Named moves (each a turn or a mirror), then the moves between two rows, first move first; the first pair answered:
move z_710:
[ 0.91 -2.28  0.92  1.08 -4.28 -2.25 -0.86  3.84  0.87 -0.96  1.30 -0.14
 -1.46 -3.00  0.04  2.15]  ->  [ 3.42  1.14 -0.07 -1.51 -2.65  0.18  3.87 -2.70 -1.71 -3.18  1.21 -0.16
  2.25 -0.28  1.23 -0.60]
[-1.00 -0.41 -2.28 -0.75  3.62 -0.01 -2.46 -0.30 -1.03  2.17 -1.16  1.32
 -1.58  1.05  1.24 -2.82]  ->  [-0.86 -0.51 -2.24 -0.81  3.91 -0.12 -2.46  0.01 -0.98  2.21 -0.75  1.66
 -1.66  1.08  1.21 -2.92]
[ 1.33 -3.29  1.26 -0.15 -2.17 -1.80 -2.33  0.84  1.15 -3.23 -1.24  0.85
 -3.04 -0.55  1.40 -0.94]  ->  [ 2.59 -1.30  0.56 -1.45 -1.19 -0.24  0.49 -2.87 -0.58 -4.43 -1.36  1.19
 -1.12  0.76  1.93 -2.16]
move z_523:
[-2.49  2.09 -0.15  0.45  3.30  1.42 -1.29  1.15  1.09  3.10  0.52 -1.26
 -0.22  0.01 -1.42 -0.42]  ->  [-0.83 -2.12  0.04 -0.02 -0.03 -0.29 -2.96 -0.83  2.02 -1.88 -2.37  0.73
 -1.80 -0.15  0.60 -2.64]
[ 1.78 -4.05 -0.74  1.20 -5.86 -2.61  0.73  2.68  1.53 -5.03 -1.19  1.10
  0.38 -3.69  2.07  1.01]  ->  [-2.41  4.99 -1.80  1.53  3.54  1.78  2.92  2.81 -1.21  4.56  2.49 -2.33
  2.50 -0.99 -1.78  1.98]
[ 0.30  0.30  1.20  1.29 -0.22 -2.10 -1.36  2.36 -1.29  1.84  0.14 -0.67
  0.61 -2.20 -1.40  1.93]  ->  [-0.25  0.60  0.35  0.47  2.87 -1.10 -2.59 -1.01 -2.36  1.73 -1.50 -0.32
 -0.07  0.02 -1.14 -1.46]
[-0.20  1.60  1.57 -1.29  1.19 -1.57 -0.48  1.66  0.66  2.53  2.13 -0.34
  3.30 -0.74 -1.02 -2.72]  ->  [ 0.68 -0.57  1.22 -1.65  0.52 -2.08 -1.81 -0.63  0.73  0.14  0.23  0.71
  2.09  0.03  0.25 -5.22]
move z_703:
[ 0.94 -3.75  0.69 -0.14 -0.67 -1.78 -2.04  2.13 -2.09 -0.87 -2.62  0.33
 -5.61 -1.07  1.47  0.89]  ->  [ 2.77 -3.29  0.15 -1.59 -1.76 -1.27  0.53 -1.13 -3.01 -3.18 -2.82  1.04
 -3.70 -0.35  2.48  0.39]
[-2.65  3.08 -0.61  4.70 -2.88 -1.56 -0.21  1.13 -0.44 -0.94  1.80  0.71
  3.01 -2.17 -1.79 -0.54]  ->  [-3.75  2.35 -1.50  4.65  0.03 -0.98 -3.15 -1.49 -0.52 -0.55  0.02  1.33
  0.79 -0.55 -1.51 -3.61]
[ 1.00 -2.29 -0.16  0.40 -1.74 -0.65 -0.12 -0.16  0.91 -2.27 -0.91  1.11
 -1.34 -0.94  1.39 -0.34]  ->  [ 0.58 -2.49  0.08  0.73 -2.15 -0.84 -0.51  0.87  1.25 -1.72 -0.52  0.77
 -1.39 -1.26  1.07  0.28]
move z_290:
[ 1.03  1.25  0.16 -0.76 -0.75 -1.39  3.23 -0.13 -0.22 -2.80  1.16  0.69
  2.00 -0.82 -0.32 -0.25]  ->  [-0.80 -1.68  0.20  0.32  1.34 -2.01 -2.05  0.16  0.87 -1.88 -0.72  1.26
 -1.91 -0.18 -0.40 -2.59]
[-1.59 -1.75  0.11  1.55  1.96 -1.20 -3.36  3.30 -0.13  3.48  0.35  0.72
 -2.35  0.74  0.11 -0.64]  ->  [ 0.58  2.09  0.18  0.38  0.13 -0.20  3.33  2.78 -1.77  3.24  3.10 -0.13
  2.19  0.04  0.02  1.86]
[-1.34  2.36 -0.97  0.42  3.28  1.15  1.38 -1.60 -0.08  2.58 -0.50  0.37
 -0.70  1.15 -0.78 -1.07]  ->  [ 1.65 -0.17 -0.05 -0.31 -2.78 -0.47  3.66 -0.42  0.78 -1.75 -0.40  1.27
  0.64 -1.23  0.99  0.85]
Pairs:
(two moves a pair)
[-3.63 -0.98 -0.32  2.34  4.18 -1.74 -1.79  1.74  0.71  2.15 -1.11 -2.04
 -4.65 -1.98 -1.30  1.92]  ->  [-0.38 -0.14 -1.45 -0.62  4.80 -0.23  1.81 -6.03 -1.58 -2.10 -2.69 -0.98
 -2.13  0.76  0.63 -2.00] => z_523, z_710
[ 1.23 -0.17  0.63  1.09  0.25  0.98  0.85 -3.59 -1.23 -2.87 -1.82  0.12
 -0.21  0.76  0.64 -2.86]  ->  [-0.89  2.38  0.56  1.88  3.32  2.23  0.82 -1.63 -1.67  1.03 -0.01 -1.21
  0.25  0.98 -1.06 -1.56] => z_703, z_523
[-0.24  0.42  0.91 -0.38 -3.60 -0.54  2.57  2.68  0.44  1.05  1.25  0.03
  0.23 -1.42  0.33  2.72]  ->  [-0.04  2.20 -0.52 -1.80  0.72  1.42  2.70 -2.78 -1.33  0.70  0.09  0.36
  0.90  1.66  0.49 -1.20] => z_710, z_523
[-2.18  2.78 -4.50  0.64  3.52  0.92  0.71 -1.31 -1.95  3.15 -0.49 -1.13
 -1.48  2.02  0.77 -2.29]  ->  [-1.36  2.58 -3.21  1.71 -1.23 -0.99  2.66  4.15 -0.95  3.13  1.84 -1.91
 -0.21 -1.50  0.45  2.58] => z_523, z_523
[ 0.99  0.22 -0.82 -2.38  2.94  1.17  1.40 -4.35 -2.23  0.40 -0.79 -0.35
  1.49  2.36 -0.46 -0.89]  ->  [ 0.71  1.76 -0.02 -1.56  0.88  0.75  3.48 -0.16 -1.44  2.16  1.61 -1.65
  3.17  0.20 -1.52  2.97] => z_523, z_523
[ 0.75 -3.76 -0.16  0.81 -0.96 -1.40 -2.11 -0.61  1.48 -1.56 -1.61  1.26
 -2.09 -0.17  1.48 -0.84]  ->  [-1.69  0.08 -0.31  1.58  3.17  0.34 -1.82  1.67  0.55  3.72  0.64 -0.60
 -1.53  0.23 -0.80  0.38] => z_290, z_710
[ 0.25 -2.63  0.00  0.33  0.46 -1.70 -1.18 -0.37  0.00 -2.51 -1.82  0.41
 -0.62  2.00  1.02 -2.79]  ->  [ 1.10  1.39  0.11 -0.31 -0.34 -0.67  3.77  0.67 -1.09 -1.03  0.97 -0.73
  2.92  1.34  0.27  0.26] => z_523, z_710
[ 0.36  2.67  0.66  1.93  3.70  2.00 -0.90  1.51 -0.70  6.94  2.18 -1.50
 -0.94  0.58 -1.38  1.47]  ->  [ 0.66 -2.68  0.75  2.44  1.48 -0.05 -6.00  0.34  0.84  3.48 -1.54  0.16
 -4.64  0.71  0.65 -1.67] => z_290, z_703
[-0.22  4.75 -2.12 -2.35  3.17  2.68  4.07 -4.54 -2.27 -0.05  1.06  0.22
  1.53  0.17 -0.93 -1.50]  ->  [-1.57 -1.52  0.19  0.63 -3.21 -2.13 -1.38  5.41  2.11 -0.59  0.82  0.39
 -2.62 -4.98 -0.90  3.03] => z_523, z_703
[-2.96 -2.74  3.36 -0.38  0.80 -0.03 -3.75  7.04  2.26  3.68 -0.97  1.16
 -2.34 -4.88 -1.52  3.08]  ->  [ 1.70 -2.28  3.29 -2.61 -4.96 -0.70  2.51  4.81  1.80 -1.76 -0.25  2.11
  1.84 -5.81  0.66  4.73] => z_703, z_523
[ 1.82 -0.07  0.26 -0.29 -2.06 -0.21  0.82 -2.93 -0.31 -3.78 -0.04  1.16
 -0.43  0.06  0.59  0.73]  ->  [ 0.75 -0.90  0.86  0.89 -2.72 -1.35 -1.04  1.06  1.02 -1.90  0.69  0.48
 -1.65 -1.57 -0.20  3.00] => z_290, z_523
[ 2.28 -3.28  0.41  1.22  0.70  1.23 -4.77 -1.97  0.68 -2.20 -2.21  1.69
 -3.92  1.69  0.74 -3.02]  ->  [ 4.77  3.05  0.27 -0.52 -1.08  3.15  4.42 -2.25 -1.81 -1.52  2.20  0.31
  2.69  1.34  0.04  1.06] => z_523, z_710
[-0.89  0.44  1.31  0.63  0.48 -0.62 -1.76  1.59 -0.40  2.07  0.66  0.40
 -3.03 -1.74  0.86  1.63]  ->  [-0.56  1.67  0.46 -0.19  2.62  0.61 -1.22 -1.59 -1.74  1.78  0.09  0.61
 -2.52  0.11  1.17 -0.66] => z_290, z_703
[-2.71 -0.21 -0.94  0.68  5.40  0.82 -3.97 -3.04 -0.05  0.21 -0.85  0.31
 -2.58  1.51  0.48 -4.61]  ->  [-0.54 -1.09  1.39  1.66 -3.82 -2.16  0.20  5.36  2.07 -1.45  2.33 -0.29
  0.02 -3.99  0.55  3.26] => z_703, z_710
[-4.33  0.40 -1.81  0.78  0.76  1.50 -3.84 -0.06 -0.78  1.23  1.31 -0.55
 -2.49 -0.01  0.14  0.67]  ->  [-2.47  1.90 -1.09  0.11 -2.74  1.25  0.61  1.24 -1.16 -0.27  3.10 -1.05
  0.39 -1.91  0.32  3.72] => z_290, z_710
[ 2.31  5.04 -2.05 -0.08 -2.33  1.04 -0.78  5.28  2.14 -3.50  2.98 -0.90
 -1.85 -2.82 -2.16 -0.39]  ->  [ 0.32  5.14 -2.59  0.56  1.19  1.69 -3.57  4.71  1.85 -1.45  2.21 -1.01
 -3.52 -1.67 -2.80 -2.26] => z_710, z_703
[-4.10  5.01  0.20  2.76  6.81 -0.64 -1.92  4.42  1.30  8.40  2.16 -2.59
 -0.44 -1.17 -4.07  1.62]  ->  [-4.26 -1.15  0.83  3.48  4.56 -2.81 -7.32  5.39  3.58  5.71 -1.05 -1.13
 -4.55 -2.03 -2.48 -0.39] => z_703, z_710
[ 0.93  5.84 -1.00 -2.15  0.85  3.77  3.76 -1.43 -2.05  0.37  4.54 -0.98
  4.85  2.20 -1.87  0.37]  ->  [-1.06  0.49 -1.56 -1.37  4.07  2.62 -4.79 -4.32 -0.80 -0.68 -0.38  0.93
 -1.21  4.10 -0.73 -5.75] => z_710, z_703
[-0.67  1.63  1.08  0.91 -0.58 -0.51 -4.04  3.81  0.18  0.67  1.08 -1.47
 -1.42  1.02 -0.57  0.62]  ->  [ 2.32  0.24  0.43 -0.87 -3.22 -0.55 -1.28 -0.23 -0.53 -4.34 -0.33  0.07
  0.07  1.54  1.47 -1.10] => z_710, z_290
[ 1.80  1.15 -0.08 -0.98  0.59  0.48  2.10 -2.65 -0.28 -1.51 -0.23 -0.74
  1.31  1.09  0.71 -1.45]  ->  [-1.17  0.93  0.35  1.00  2.55  0.05 -1.76  1.73  0.85  2.38  0.13 -1.75
 -1.30  0.30 -0.74 -0.20] => z_710, z_523
[-0.98  2.78  0.40 -0.24 -2.29 -3.14 -0.43  0.99  1.54  0.28  1.32 -1.41
  2.08 -5.77 -0.11  4.72]  ->  [-0.61  1.30 -1.12 -1.95  1.32 -1.59 -2.69 -6.78 -0.03 -2.51 -2.36  0.52
  0.54 -1.97  1.50 -2.02] => z_290, z_703
[-1.79 -4.30 -1.34  3.34  1.88 -1.29 -5.19  0.35 -2.51 -2.79  1.46 -1.04
 -3.10  2.28 -0.79 -6.02]  ->  [ 2.20 -0.42 -0.63  1.96 -4.29 -0.95  4.46  1.72 -3.54 -5.12  5.50 -1.78
  3.27 -0.38 -0.61 -0.40] => z_710, z_703
[ 0.53 -1.20  1.22 -0.91 -1.71  0.40  4.15  2.01 -1.08 -2.39 -0.33 -0.22
  0.73 -2.19  0.72  0.33]  ->  [-2.07  1.23  0.94 -0.16  2.80  1.79  2.58  2.41 -1.46  1.95  0.61 -1.39
  0.26 -0.94 -1.12  0.23] => z_523, z_703
[-1.87  2.32 -0.37 -0.17  2.45  1.15 -0.02  1.38 -0.58  1.10  1.36 -1.01
  0.61  0.79 -0.87  1.13]  ->  [-1.59 -1.32  0.03  0.24  1.32 -0.39 -3.08  1.21  0.51 -1.22 -0.83  0.15
 -1.94  0.63  0.25 -0.41] => z_290, z_703
[-2.92 -3.25  0.61  1.90  1.01 -1.50 -6.18  3.47  2.30  1.59 -1.47 -0.08
 -4.22 -1.10 -1.31  0.62]  ->  [-2.88  3.59 -0.86 -0.11  6.26  2.51 -0.91 -1.68 -1.21  4.47  0.39 -1.44
 -0.07  2.21 -2.62 -0.63] => z_290, z_703
[ 2.70  1.17 -2.79 -1.15 -0.04  0.81  3.15 -1.56 -1.18 -1.21  2.60 -2.35
 -1.61 -0.11  0.40  0.47]  ->  [ 0.61 -0.77 -3.03 -0.11  2.05  0.21 -1.53 -1.39 -0.31 -0.09  1.11 -2.14
 -4.97  0.70  0.34 -1.70] => z_703, z_523
[ 2.50 -2.00  1.16 -0.24 -3.87 -2.82 -0.65  0.94  1.64 -3.09 -1.71  0.97
 -0.07 -2.07  0.50  1.17]  ->  [ 1.22 -0.26 -0.31 -1.18  2.04 -0.33 -2.27 -4.18 -0.03 -1.61 -3.19  1.34
 -0.90  1.55  0.19 -3.38] => z_523, z_523
[-0.94  5.34  3.60 -0.55  0.62 -1.11  1.48 -0.82  0.84  4.25  3.32  0.52
  2.35  1.00  0.34 -1.07]  ->  [ 1.40  1.07  4.35 -0.68 -4.96 -3.33  1.54  0.25  2.14 -0.34  1.98  1.82
  1.79 -1.21  1.96 -0.12] => z_703, z_290
[-0.56 -1.02  1.46  1.55 -2.29 -1.19 -1.00  3.96  1.75  0.78  0.65  0.19
 -1.04 -2.65 -0.62  2.18]  ->  [ 2.27 -0.09  0.80 -0.37 -3.93 -0.46  3.13 -0.56  0.18 -2.67  0.21  1.30
  2.02 -1.61  0.89  0.86] => z_703, z_703
